In the data rows, zero lies at 7.5, halfway between 7 and 8.
Some points:
[8 5 8 8 8 8 7 9]
[ 3 13  7  3  7 12  7  9]
[8 8 6 7 6 9 5 6]
[ 5 12  8  4 12  7 12  5]
[ 8  3  8 11  8  6  5  8]
[7 6 8 7 7 6 8 7]
[ 5 10  7  6  8 11  7  8]
[ 9  3  7 10  8  6  6  9]
[9 5 7 9 6 5 7 8]
[ 9  6  9 10  7  3  8  7]
[9 5 8 8 7 9 2 9]
[10  4  7  9 10  8  7  9]
[ 6 14  8  4  9 11 13  5]
[9 6 7 9 9 9 8 8]
[10  3  7  8  7  7  7  6]
[8 7 7 8 8 9 8 9]
[ 7 11  8  6  7  7 11  6]
[8 9 9 8 8 7 9 8]
[ 8 10  7  5  9  5 10  7]
[5 8 8 7 5 7 6 7]
[6 5 8 7 6 7 6 7]
[11  3  8 11  7  3  6  8]
[11  3  8 12 11  7  7 10]
[6 5 7 5 8 6 8 6]
[ 8 10  9  7  9  8 12  6]
[ 7  9  9  7  8  6 12  5]
[11  4  8 10  9  6  8  8]
[9 4 7 8 5 7 5 5]
[9 5 6 7 6 9 5 8]
[6 7 9 8 7 7 7 8]
[6 9 7 7 7 8 7 8]
[7 5 8 8 7 7 7 8]
[7 8 8 8 5 6 8 8]
[8 6 7 7 5 9 3 6]
[12  0  8 12  6  3  5  7]
[ 7 12  7  5  9  7 11  8]
[ 6 13  7  3 11  5 12  7]
[ 4 13  8  4  7  8  9  7]
[ 9  6  8  9  8  6 11  6]
[ 6 11  7  5  6  6  9  8]
[ 8  8  7  8  9 10  8 10]
[ 6  8 10  6  5  8  1  9]
[ 8 10  7  7  9  9 11  7]
[8 1 8 9 6 5 5 8]
[6 8 7 8 8 7 5 9]
[ 9  7  7 10  9  5  9  8]
[8 8 6 7 7 9 5 6]
[6 7 7 7 7 8 7 8]
[ 9  2  8 10  5  6  4  7]
[ 5 11  7  6  8 12  7  9]
[ 9  1  9 10  5  6  3  7]
[ 5 10  8  6  7  7  9  6]
[6 8 8 6 7 9 5 9]
[6 9 7 6 7 9 7 9]
[6 8 8 7 6 7 7 8]
[ 5  9  7  4  8  8  8 10]
[ 5 14  7  5  8 10 10  8]
[9 6 7 8 8 7 7 7]
[9 8 8 9 8 8 9 8]
[10  7  7 10 10  7  9  9]
[8 7 7 9 7 6 8 8]
[9 5 6 9 9 8 7 8]
[ 5 10  7  6  6  9  6  9]
[ 7 10  6  8  8  9  8  9]
[ 5  9  7  6  8 10  7  7]
[10  0 10 10  4  6  0  8]
[7 7 7 7 7 8 5 9]
[12  3  7  9 11  4 12  6]
[ 7 10  7  6  8 11  8  8]
[ 7 10  7  7  7  9  8  8]
[10  3  8 11  7  4  8  8]
[ 8  7  9  9  6  4 10  7]
[6 7 8 6 7 6 9 5]
[7 8 8 6 6 9 7 6]
[ 6 11  7  6  8 10  9  9]
[ 7 12  6  3 12  9 13  6]
[12  0  8 10  5  6  2  8]
[ 8  9  9  7  8  8 12  5]
[6 6 9 7 5 9 3 7]
[10  3  7 10  9  7  6  8]
[ 9  3  7 10  6  5  7  8]
[6 7 7 8 7 7 7 6]
[ 6 12  8  6  9  9 12  5]
[7 7 8 8 6 5 8 8]
[ 9  6  8  9  7  5 10  7]
[7 4 8 9 7 6 7 7]
[ 7 13  6  7 11 10 10  8]
[5 8 8 6 6 9 6 6]
[ 5 11  7  7  9 11  8  9]
[8 3 8 7 8 4 7 8]
[7 5 8 6 7 5 8 5]
[ 6  9  6  7  9 11  6  7]
[7 6 8 8 5 7 5 7]
[7 6 7 9 5 6 5 7]
[ 7 12  7  7 10 11 10  9]
[9 7 6 7 7 6 8 8]
[ 6 12  8  6  6  9  7  8]
[9 7 6 8 7 8 7 7]
[11  5  7 10  9  5 11  7]
[7 9 7 8 8 9 8 9]
[11  4  7  9  8  7  7  7]
[ 7 10  7  6  7 10  7  9]
[10  4  7 10  7  5  8  8]
[6 7 8 7 6 7 6 9]
[10  6  8  9 10  8  8  8]
[6 5 9 6 4 9 1 7]
[ 4 12  8  6  8  9  9  7]
[ 6 11  7  5  6 11  6  6]
[8 6 8 8 8 7 7 7]
[10  4  8 10  8  7  6  9]
[9 3 7 9 5 5 6 8]
[6 6 8 7 6 8 5 8]
[ 6 12  6  7  7  8  9  8]
[ 5 10  8  6  7  8  8  8]
[8 3 8 9 7 5 7 7]
[7 5 7 7 5 7 5 6]
[ 8  8  7  8 11  8  6  7]
[6 7 8 8 7 7 7 9]
[ 8  6  8  5 10  3 11  6]
[6 7 8 8 5 7 5 7]
[10  3  8 11  5  2  7  7]
[11  4  8 10  8  5 11  6]
[ 5 12  8  6 12  9  9  6]
[7 7 7 7 6 7 7 9]
[8 7 7 8 8 9 7 6]
[ 8 11  8  8  8  7 10  8]
[ 8  9  8  7 10  9 10  8]
[8 6 5 9 9 9 6 8]
[ 8 10  7  5 12  8 12  6]
[ 6 10  7  4 10  5 11  6]
[6 7 8 8 5 6 5 7]
[7 6 8 8 5 8 3 8]
[9 2 8 8 6 6 5 8]
[10  2  9  9  5  8  1  8]
[ 8  9  8  8  8  7 12  6]
[ 8  2  8 10  5  4  6  7]
[5 9 7 5 7 8 8 7]
[10  0  8 11  6  5  4  8]
[ 8  7  7  6  5 10  3  9]
[ 4 15  7  5  8 12 10  7]
[8 7 9 7 7 5 8 7]
[5 8 8 7 6 9 5 8]
[6 9 8 7 6 7 6 8]
[7 6 8 7 7 8 5 8]
[ 9  2  9 10  7  4  7  7]
[7 8 7 7 5 9 5 6]
[6 7 7 7 5 8 5 7]
[ 4 11  8  7  5  7  7  7]
[10  7  7  9  9  7 10  7]
[ 8 11  6  5 11  8 12  7]
[7 8 8 8 6 7 9 7]
[ 9  5  7 10  9  7  7  8]
[ 7 11  7  7 11 10 10  7]
[6 9 8 7 5 7 7 8]
[ 6 11  7  6  6  8  7  8]
[6 8 8 7 7 9 5 9]
[ 7 11  7  7 11 10 10  8]
[ 6  9  8  8 11  8  7  7]
[10  5  7  9  8  7  9  7]
[7 5 8 8 6 6 6 7]
[7 9 8 8 8 8 8 8]
[10  4  8 10  7  4  9  7]
[ 7 10  6  6  9 11  6  9]
[ 7 10  9  7  9  7 11  7]
[7 5 9 8 5 7 3 7]
[10  3  8 10  5  7  3  5]
[ 8 10  7  7  7  7  9  8]
[9 1 8 9 6 6 3 7]
[ 5 12  8  5  7  7 11  7]
[10  4  9  8  5  7  3  9]
[10  5  7 11  8  5  8  8]
[10  4  8  9  8  7 10  7]
[ 8  8  8  7 13  5 11  6]
[ 5  9  8  5  7 10  7  8]
[7 6 8 7 6 9 4 9]
[9 2 8 9 7 7 4 9]
[9 1 8 9 4 5 6 6]
[9 4 8 8 7 7 5 9]
[ 7  6  7  8  8  7  6 10]
[13  0  8 13 11  5  8  9]
[11  3  7  9  7  7  5  5]
[9 9 7 9 8 6 9 8]
[ 3 15  8  4  6  9  8  9]
[ 4 13  8  4  5 11  3  8]
[ 9  5  7 11 10  8  7  7]
[7 7 7 7 7 9 6 8]
[7 8 8 8 6 6 7 8]
[ 8  9  6  8 10  9  8  7]
[ 9  5  9 11  6  4  6  8]
[7 6 8 9 7 7 5 9]
[ 6 11  7  6  9 12  8  9]
[10  4  7 10  7  6  6  7]
[10  5  7 10  9  7 10  6]
[ 7 12  6  5 12  9 12  8]
[8 5 8 9 6 5 8 8]
[9 7 8 9 9 6 9 8]
[10  4  7  9  7  6  7  6]
[10  3  7 11  8  6  8  8]
[ 7 11  7  7 10 10 10  8]
[ 9  7  7  7  9  9 10  8]
[8 8 7 8 8 8 9 8]
[8 5 8 8 8 5 8 6]
[8 6 8 9 6 5 9 8]
[8 3 8 9 8 7 5 8]
[ 4  9  7  5  5 10  5  7]
[6 9 7 7 7 8 7 8]
[ 5 11  7  4  5 11  6  7]
[11  3  6 10  6  5  7  8]
[7 3 8 8 9 5 8 8]
[7 8 8 8 7 6 9 6]
[12  2  9 10  9  5 11  6]
[ 9  6  7  8  9  9  7 10]
[9 6 7 7 7 8 7 8]
[8 8 7 8 7 7 9 7]
[7 5 8 9 5 7 3 8]
[10  6  7  9  8  7  7 10]
[ 5 10  8  6  8  8  8  7]
[ 8 11  6  7  7  7  9  8]
[ 6 13  6  5  8 10  9  8]
[7 8 7 7 5 9 3 6]
[ 8  9  6  8 10  8  8  9]
[ 4 11  7  5  6  9  7  7]
[ 7  8  7  3 10  4 12  6]
[ 8  9  7  9  8  8 10  8]
[9 5 8 9 6 5 9 8]
[11  5  8 11  8  5  9  9]
[ 9  8  8  8  9  5 11  7]
[7 8 7 6 7 8 7 8]
[ 8  6  8  9 13  6  8  6]
[ 5 10  8  7  8 10  7  8]
[ 7 10  7  6  7 11  7  8]
[10  4  7 11  8  5  9  7]
[10  0  8 11  6  4  3  8]
[8 4 8 8 6 7 4 8]
[ 9  5  7 10 10  8  8 10]
[ 6  8 10  7  4  9  1  8]
[ 7 11  7  6  8  8 12  5]
[7 8 8 7 7 9 7 7]
[ 5 11  7  3  9  7 11  7]
[ 4 12  7  5  7  9  7  8]
[9 6 8 9 7 5 9 8]
[11  2  8 10  9  6  9  6]
[ 5 10  6  6  9 12  6  9]
[ 8  8  8  7  8  6 11  5]
[9 1 8 9 8 6 6 7]
[ 8  9  7  8 12  9  9  6]
[11  0  7 11  5  3  6  7]
[8 7 7 8 7 7 6 7]
[6 8 9 7 6 9 5 9]
[ 7 12  8  6 10  9 12  7]
[9 2 8 9 5 5 5 7]
[ 8  2  8 10  9  5  6 10]
[6 8 8 7 6 8 7 7]
[10  4  9 10  8  3 11  5]
[9 6 7 8 6 8 5 7]
[ 6 13  7  6  9 10 11  6]
[ 5 13  5  5  8 13  6  8]
[ 7 11  8  6  8  6 11  7]
[11  3  8 11  6  3  7  8]
[11  1  7 11  8  5  7  7]
[ 6 10  7  6 10 12  9  8]
[ 7  9  8  4 11  4 12  7]
[ 7  8  8  7  7  5 11  6]
[ 9  6  7  9 10  7  7  9]
[8 3 9 7 7 8 5 7]
[9 6 7 8 8 9 7 8]
[7 8 7 7 9 9 9 7]
[6 8 8 7 7 9 5 8]
[ 5 13  8  7  8 10  8  9]
[6 8 8 7 7 8 4 8]
[10  5  8  9  8  7  7  8]
[ 6  9  8  6  8 10  7  7]
[ 8 10  7  7 10 10 10  9]
[ 9  8  7  7  7  6 11  8]
[ 8 13  7  7 11  9 11  9]
[10  1  7 10  5  5  6  8]
[6 8 8 7 6 8 6 9]
[ 6  9  8  7  7  6 11  6]
[8 9 7 9 9 8 8 9]
[ 6 12  7  6  6  8  8  9]
[ 6 14  6  3  9  9 12  6]
[ 7 10  8  5 12  4 12  6]
[ 8  4  7  8  9  5  8 10]
[ 3 14  8  4  8 11  8  8]
[10  3  9 10  7  3  9  6]
[12  0  7 11  6  5  3  6]
[ 7 11  9  7  9  7 11  5]
[7 5 7 8 8 7 6 9]
[8 3 9 9 4 6 2 7]
[ 8  7  7  9 10  8  7  9]
[10  3  8 11  6  5  7  7]
[ 7 10  8  8  7  8  8  7]
[11  2  7  9  6  6  6  6]
[ 6 10  8  6  7  8  7  9]
[ 4 13  7  5  7 11  8  8]
[9 6 7 8 8 9 7 9]
[8 7 7 8 6 6 6 8]
[ 6 12  8  6  7  8  9  8]
[8 4 7 8 8 6 6 8]
[ 8  7  8  8  7  7 10  7]
[ 7  5  8  7  9  6  7 11]
[ 6 13  7  6 10 12  9 10]
[ 5 13  7  6 10 12  8  9]
[ 7 11  7  7  9 10  8  9]
[6 9 7 6 5 8 5 9]
[ 9  8  7  8  9  9 10  8]
[7 9 8 8 6 6 9 7]
[12  2  7 11 10  8  8  9]
[5 9 8 6 6 8 8 8]
[11  4  7 10  7  4  9  8]
[ 8  8  7  8  9  6 10  7]
[9 7 7 9 8 6 9 9]
[11  3  8 11 10  6 10  8]
[ 7 10  7  8 11  9 10  7]
[ 6 10  8  7  6  8  7  7]
[8 6 8 8 7 7 6 7]
[7 5 8 7 7 6 7 7]
[ 6 13  8  6  9  7 11  8]
[7 8 8 8 8 7 8 6]
[ 9  4  8 10  8  7  7  8]
[14  0  7 12  9  3  8  8]
[ 9 10  7  5 10  7 12  6]
[12  3  7 10 10  5 10  7]
[11  0  8 11  5  5  2  6]
[9 1 7 9 7 7 5 7]
[6 9 7 7 7 8 5 8]
[10  5  8  8  9  4 10  7]
[9 4 8 9 6 5 6 8]
[9 7 8 9 6 4 8 8]
[ 7 11  7  4 10  8 13  5]
[12  1  8 11  8  4 10  6]
[ 4 15  8  4  7  9 11  8]
[ 6 14  7  5  8 10 10  9]
[7 6 9 9 7 7 4 9]
[ 9  0  8 10  5  6  2  8]
[8 7 8 9 7 6 6 7]
[ 9  9  8  7  9  9 10  8]
[7 8 7 7 5 9 4 6]
[11  4  7  9  7  6  6  6]
[7 5 8 7 8 5 7 9]
[7 5 8 7 9 7 8 9]
[7 5 8 8 5 7 5 7]
[11  3  7  7 10  4 12  6]
[ 5 14  6  5  7 12  6  7]
[ 5  9  7  5  6 10  5  7]
[ 5 10  8  5  6 10  5  8]
[ 6 12  8  6  7  8  9  7]
[7 8 7 7 6 8 6 6]
[ 7  9  7  8  7  5 10  8]
[6 7 8 6 6 9 4 7]
[ 5 15  7  4 11 12 11  7]
[11  1  7 11  9  7  6  9]
[ 5 12  8  5  6  9  9  7]
[8 4 8 9 5 7 4 8]
[12  1  8 11  7  4  8  7]
[ 4 14  7  5 10 13  8  8]
[ 8  7  7  9  9  8  6 10]
[12  3  7 10  7  5  9  8]
[ 9  4  8 10  8  5  8  8]
[8 8 6 8 7 7 9 8]
[ 5 11  8  7  5  7  8  8]
[12  0  8 13  7  2  9  7]
[ 4 11  7  5  6  9  6  9]
[8 3 8 9 7 5 7 8]
[5 8 8 7 4 8 4 8]
[ 7 12  8  6  8  9  9  8]
[ 7  9  9  7  6  6 10  6]
[6 9 8 7 7 7 8 8]
[11  3  7  9  7  6  7  8]
[8 6 7 7 8 9 7 6]
[ 9  8  8  7  8  8 12  4]
[11  4  8 11  8  5  8  8]
[ 5 11  8  5  7 10  7  7]
[10  5  7 10 10  7 10  7]
[ 9  6  7  7  9  4 11  7]
[ 9  6  7  9  8  7 10  8]
[5 9 8 3 7 8 9 7]
[6 7 8 7 6 9 5 8]
[10  5  7  9  7  5  8  8]
[ 4 12  7  5  8 10  7  8]
These points spread out most along one direction. How far along it is each point below, from 0 to 99? The average is 50, and the first point in the table lies past the average.
[ 9  7  6  8 10  8  9  8] 49
[ 8  8  8  7 10  9 10  7] 43
[ 6  9  8  5  6 10  5  7] 39
[7 6 8 8 6 7 5 8] 56
[ 9  2  9 10  9  6  6  7] 71
[ 7 11  8  5  7  8 11  6] 32
[ 6 10  7  6  5  8  7  8] 39
[10  7  7  9 11  6  9  8] 54
[9 5 9 9 5 4 7 7] 64
[7 6 8 8 7 8 6 8] 53
[5 8 6 5 5 8 6 6] 42
[6 9 7 7 8 8 6 8] 42
[7 6 8 8 5 6 5 8] 57
[7 7 8 7 6 8 6 8] 50
[ 6 10  7  7  5  9  7  8] 39
[ 2 15  7  3  8 12  8  9] 10
[ 6 10  7  6  9  8  9  6] 36
[8 6 7 8 7 7 6 8] 56
[ 4 10  7  7  7  9  6  8] 37
[8 3 8 9 7 5 6 7] 67
[ 5 13  7  6  9 10  6  9] 27
[6 7 8 7 7 7 8 7] 48
[10  4  7  9  6  6  7  7] 65
[9 7 7 8 7 6 9 8] 53
[7 7 8 8 6 8 5 8] 52
[ 8  9  6  8 11  9  8  8] 42
[10  6  7  8 10  8  9  8] 53
[9 2 8 9 6 6 5 8] 71
[10  1  8  9  5  6  3  5] 77
[ 8 10  7  7  8  7 12  8] 39
[7 9 7 8 7 8 8 8] 44
[ 9  8  7  8 10 10  8 10] 45
[7 8 9 7 7 8 5 8] 48
[10  2  7 11  7  4  6  8] 76
[10  5  7  9  9  9  7 10] 58
[ 6 11  8  6  8  7 10  7] 34
[10  3  7 10  9  8  7  9] 66
[10  4  7 10  7  5  8  8] 67
[ 8  9  7  7 10 10  8  8] 40
[7 8 8 6 6 8 7 8] 45
[ 6 10  7  4  7 12  5  8] 32
[6 7 8 6 6 9 4 7] 48
[7 9 8 8 7 7 7 8] 46
[ 9  9  9  8  9  7 11  7] 44
[ 3 15  7  2  6 14  5  6] 11
[6 8 7 5 8 9 7 9] 40
[ 3 13  8  2  7  9  9  6] 19
[ 3 13  8  5  7 10  7  9] 23
[ 8 11  7  4 12  9 13  6] 27
[ 9  8  8  7  7  7  6 10] 50
[12  0  6 11  9  5  7  7] 81
[ 6 11  7  6  8  9  8  8] 33
[ 8 12  7  7  7  8  9  8] 35
[ 5 14  7  5  8 11  9  8] 20
[ 7 11  8  6  8  9  9  8] 34
[ 7 11  8  7  6  8  8  9] 38
[ 9  1  8 10  7  4  6  7] 76
[9 3 8 9 6 6 5 7] 69
[10  0  8 11  5  3  5  7] 84
[7 7 8 9 7 6 8 8] 53
[ 9  9  9  7  9  7 11  6] 43
[5 8 8 6 5 8 3 9] 46
[ 5 12  7  4  6 12  7  5] 25
[ 5 11  8  6  7  7  9  7] 34
[ 9  9  7  8  9  8 10  8] 44
[ 8  7  6  7  8 10  6  9] 48
[ 7 13  7  8 11 10 10 10] 28
[ 9  8  9  8  8  5 10  6] 51
[ 7 11  7  7  9  8 11  6] 34
[ 8  7  7  9  8  8  6 10] 53
[ 5 11  7  5  7  9  7  8] 32
[10  8  7  7 11  6 13  7] 45
[ 5  8  7  6  9  8  7 10] 41
[8 6 7 9 6 5 7 8] 59
[ 7 12  7  4 10  9 12  6] 25
[ 4 10  7  5  5 10  6  8] 34
[ 5 13  8  5  7  9  7  8] 27
[ 9  2  8 11  5  4  6  6] 76
[10  2  8 11  8  5  7  6] 74
[7 6 8 8 7 7 6 8] 55
[11  1  7 12  7  3  7  8] 81
[8 7 9 8 7 5 9 7] 53
[ 7  7  9  6  5 10  2  9] 50
[11  6  7 10 10  9  8 10] 57
[10  3  7 10  6  5  5  8] 72
[ 9  6  7 10  9  7  5  7] 59
[ 7 10  6  8  9  9  8  9] 39
[ 7 10  7  7  7  6 10  7] 40
[8 4 7 9 6 6 4 8] 65
[ 7  9  6  8 10  9  8  8] 41
[10  6  7  9  8  7 10  8] 56
[ 5 15  7  6  8  9 10  8] 20
[ 7 10  7  7  9  9  9  7] 37
[ 8 11  7  8  8  7  9  9] 40
[7 7 7 7 9 8 7 6] 48
[ 6 13  7  5 10 12  9  8] 21
[ 9  6  8  9  8  4 10  7] 58
[10  6  7 10  8  5 10  7] 59
[ 5 14  8  3 12  7 12  6] 18
[8 7 7 8 8 9 6 7] 50
[ 8 11  8  6  9  7 11  7] 35
[8 3 9 8 5 7 3 7] 67
[10  5  7  9  8  4 10  6] 62
[ 8  8  8  8 12  6  9  6] 47
[10  4  7  9 10  8 10  8] 59
[9 5 6 8 7 8 6 6] 58
[ 4 15  6  3 10 13  9  8] 10
[4 9 7 5 7 8 8 7] 36
[6 9 7 7 8 9 7 8] 40
[ 9  9  8  9  8  6 11  8] 47
[ 3 15  8  4  7  9  9  8] 16
[ 9  8  7  7  9  7 10  7] 46
[ 6 13  7  6  7  8 10  9] 28
[10  7  7  9 10  9  8  9] 52
[11  3  8 11  6  2  8  8] 76
[ 5 15  8  5  9 11 10  8] 16
[9 8 8 9 7 7 8 7] 51
[ 6 11  5  6  9 12  6  8] 31
[10  2  8 10  6  5  5  8] 75
[ 6 12  7  4  7 11  8  6] 26
[ 6 10  8  7  6  6  8  8] 41
[6 9 9 7 8 7 8 7] 42
[7 8 7 8 7 7 7 7] 48
[8 5 7 8 5 6 5 6] 61
[8 4 8 8 8 7 6 7] 61
[6 6 8 8 6 6 5 7] 56
[ 8 10  8  7  8  8 12  6] 38
[9 3 7 9 6 6 6 8] 68
[9 4 6 9 8 8 5 8] 63
[6 6 8 7 7 7 6 7] 52
[10  0  7 11  7  4  5  7] 82
[10  0  9  9  4  6  0  8] 83
[8 8 6 9 9 9 6 7] 48
[ 8  9  8  7  9  8 10  7] 41
[ 6 12  8  6  8  8 11  7] 29
[11  0  8 12  6  2  7  7] 86
[7 5 8 6 7 5 8 9] 55
[9 7 8 8 7 6 9 7] 53
[7 6 8 8 7 6 7 7] 55
[8 6 8 8 6 7 5 7] 57
[10  2  9 10  5  6  2  9] 77
[9 4 8 9 6 6 6 7] 65
[7 4 8 6 7 8 5 7] 57
[ 9  8  8  9 10  7 10  8] 49
[ 2 14  8  4  7 11  7  8] 17
[ 8 11  8  6  8  9 12  6] 32
[7 7 8 7 6 8 6 7] 50
[6 8 7 6 5 8 5 7] 46
[6 8 8 6 7 8 8 7] 43
[6 8 8 6 6 9 4 9] 45
[ 7 10  7  6 10 10  7  7] 36
[8 4 8 9 6 6 3 9] 66
[7 6 7 7 4 7 6 7] 54
[ 8 10  9  8  9  7 12  7] 40
[ 5 10  7  5  6  9  5  9] 36
[7 7 8 8 6 8 5 7] 52
[8 8 8 9 7 7 7 8] 51
[10  3  8 10  7  5  6  9] 71
[ 7  7  8  9  9 10  7  8] 48
[9 5 9 9 6 7 5 8] 62
[ 7 12  7  6  8  8 11  8] 30
[ 7  8  9  6  7  7 10  6] 44
[ 8  9  8  7  8  8 10  7] 42
[7 7 7 8 8 8 7 8] 49
[7 9 7 8 9 9 8 9] 42
[9 5 7 8 6 7 7 6] 59
[ 5 12  8  7  7  8  9  8] 31
[10  5  7 10  8  7  8 10] 61
[9 3 7 9 6 6 6 6] 68
[10  4  7  9  7  6  7  6] 65
[6 8 9 6 4 9 1 8] 48
[ 9  8  7  7  9  7 11  6] 45
[8 3 8 9 5 7 4 8] 67
[5 9 8 8 6 7 6 7] 45
[9 6 7 9 9 7 8 8] 56
[ 6 11  8  6  7  6  9  7] 36
[9 8 7 8 8 7 9 8] 49
[ 9  9  8  8  8  8 12  6] 43
[ 6 12  6  6  8 11  8  8] 28
[ 6 14  8  5  8  9 11  6] 22
[ 5  9  8  5  5 10  4  7] 39
[9 8 7 7 8 9 8 6] 46
[ 6 14  8  5  9 10 11  7] 20
[6 7 7 8 6 8 5 8] 51
[ 8 10  8  7  7  7 10  9] 41
[ 3 13  7  2  8 10  9  9] 17
[5 9 8 7 5 8 5 7] 43
[ 7  8  9  6  5  9  3 10] 48
[ 5 12  8  5 13  8 10  5] 26
[ 6 13  6  5  9 11  9  8] 23
[ 5 11  7  4  8 11  7  8] 28
[8 6 7 8 8 8 7 9] 53
[8 5 9 7 4 8 0 7] 62
[6 8 8 7 8 9 7 9] 43
[ 9  7  7  6  9  7 11  6] 47
[ 6 12  8  4 13  7 12  6] 25
[10  5  7  8 10  9 10  8] 54
[ 8  6  7  8 10  8  6  8] 53
[7 9 8 8 7 5 8 7] 47
[11  0  8 11  7  3  7  7] 83
[6 8 8 7 8 9 7 8] 43
[12  1  7 10  5  5  3  6] 82
[ 5 11  7  6  6  9  8  8] 33
[8 4 8 8 6 7 4 8] 63
[11  1  7 12  9  6  6  7] 78
[ 6 11  9  6  7  6 11  7] 35
[ 7  4  8 10  5  6  5  7] 65
[11  3  8 11  9  7  6 10] 70
[13  0  7 12 10  5  7  8] 83
[10  6  7 10  9  7  9  8] 57
[10  6  8  9  9  4 11  7] 58
[ 7  7  7  6  7 10  5  8] 47
[10  3  7 10  8  6  8  7] 68
[7 8 7 8 8 8 9 7] 45
[7 7 7 7 7 8 6 7] 49
[ 7 10  8  6  9  7 11  6] 37
[7 6 7 8 4 8 5 7] 55
[8 5 8 8 5 7 4 8] 61
[5 9 7 6 5 9 5 7] 41
[9 8 7 7 7 7 9 7] 48
[ 4 10  8  6  8  9  6  7] 35
[ 9  6  8 10  7  7  6  7] 60
[7 4 8 8 6 7 6 8] 60
[8 8 7 8 7 7 8 8] 49
[10  0  8 10  5  4  2  9] 84
[11  1  8  9  5  7  1  8] 79
[9 6 6 8 7 9 6 6] 54
[12  3  6  9 11  4 10  6] 68
[9 4 8 9 5 3 8 6] 67
[11  5  7 11 10  6 10  8] 63
[6 9 7 5 6 9 4 9] 41
[ 6 11  8  7  6  9  8  8] 35
[ 7  9  7  7  8  7 10  6] 42
[10  3  8 10 11  5  7  8] 69
[9 7 7 8 7 6 8 7] 54
[10  3  7 10  9  7  8  8] 66
[13  0  8 12  8  5  7  7] 84
[ 9  2  8 10  7  4  7  8] 73
[8 6 7 8 7 6 6 8] 57
[11  0  8 11  7  5  6  7] 81
[6 9 8 7 6 8 5 8] 44
[8 4 8 9 6 6 5 7] 65
[8 5 8 9 5 8 3 6] 62
[12  0  7 11  8  5  6  8] 82
[6 7 8 7 6 6 7 7] 50
[7 6 7 7 7 7 7 8] 52
[ 9  7  8  7 13  4 10  6] 51
[ 7 12  7  6 10  9 11  7] 28
[9 8 7 8 9 8 9 7] 47
[ 4 11  7  6  7 10  8  8] 30
[ 5 15  8  4  9 11 13  6] 12
[9 8 8 8 7 7 9 7] 49
[5 8 7 6 7 7 7 7] 43
[12  2  8 11  8  3  9  7] 77
[9 7 8 9 8 7 9 7] 53
[6 7 8 8 5 8 2 8] 53
[ 7  8  8  8 12  8  7  7] 45
[8 8 8 9 7 6 9 7] 51
[8 4 9 7 5 9 1 7] 62
[5 9 7 5 6 8 8 7] 38
[ 8  8  7  7 10 10 10  8] 41
[6 9 7 7 6 9 6 7] 42
[ 9  5  7  9 11  7  7  7] 58
[6 7 8 6 7 7 8 7] 46
[10  4  7  9  8  7  8  7] 63
[ 4 11  8  6  6  9  8  8] 32
[ 5 12  7  5  7 11  7  7] 27
[ 5 11  8  5  6 10  5  9] 33
[10  2  8 11  7  4  7  8] 75
[ 7  8  6  4  8  6 11  6] 41
[9 5 8 8 6 5 8 7] 61
[ 7  8  7  8  9 10  6  7] 45
[ 5 10  9  6  7  9  7  7] 36
[7 4 8 8 4 7 3 8] 63
[ 6  6  8  7  9  8  7 10] 49
[9 9 7 7 8 8 8 6] 45
[ 7 10  9  8  8  6 11  7] 41
[9 9 6 8 8 8 7 7] 46
[8 7 8 8 7 6 8 8] 53
[8 4 7 9 8 8 7 8] 60
[ 9  4  8 11  5  4  5  9] 71
[6 8 8 7 4 9 3 8] 48
[ 7 10  9  7  8  7 11  7] 38
[ 9  8  8 10  8  5  8  8] 55
[8 8 6 7 5 8 4 6] 50
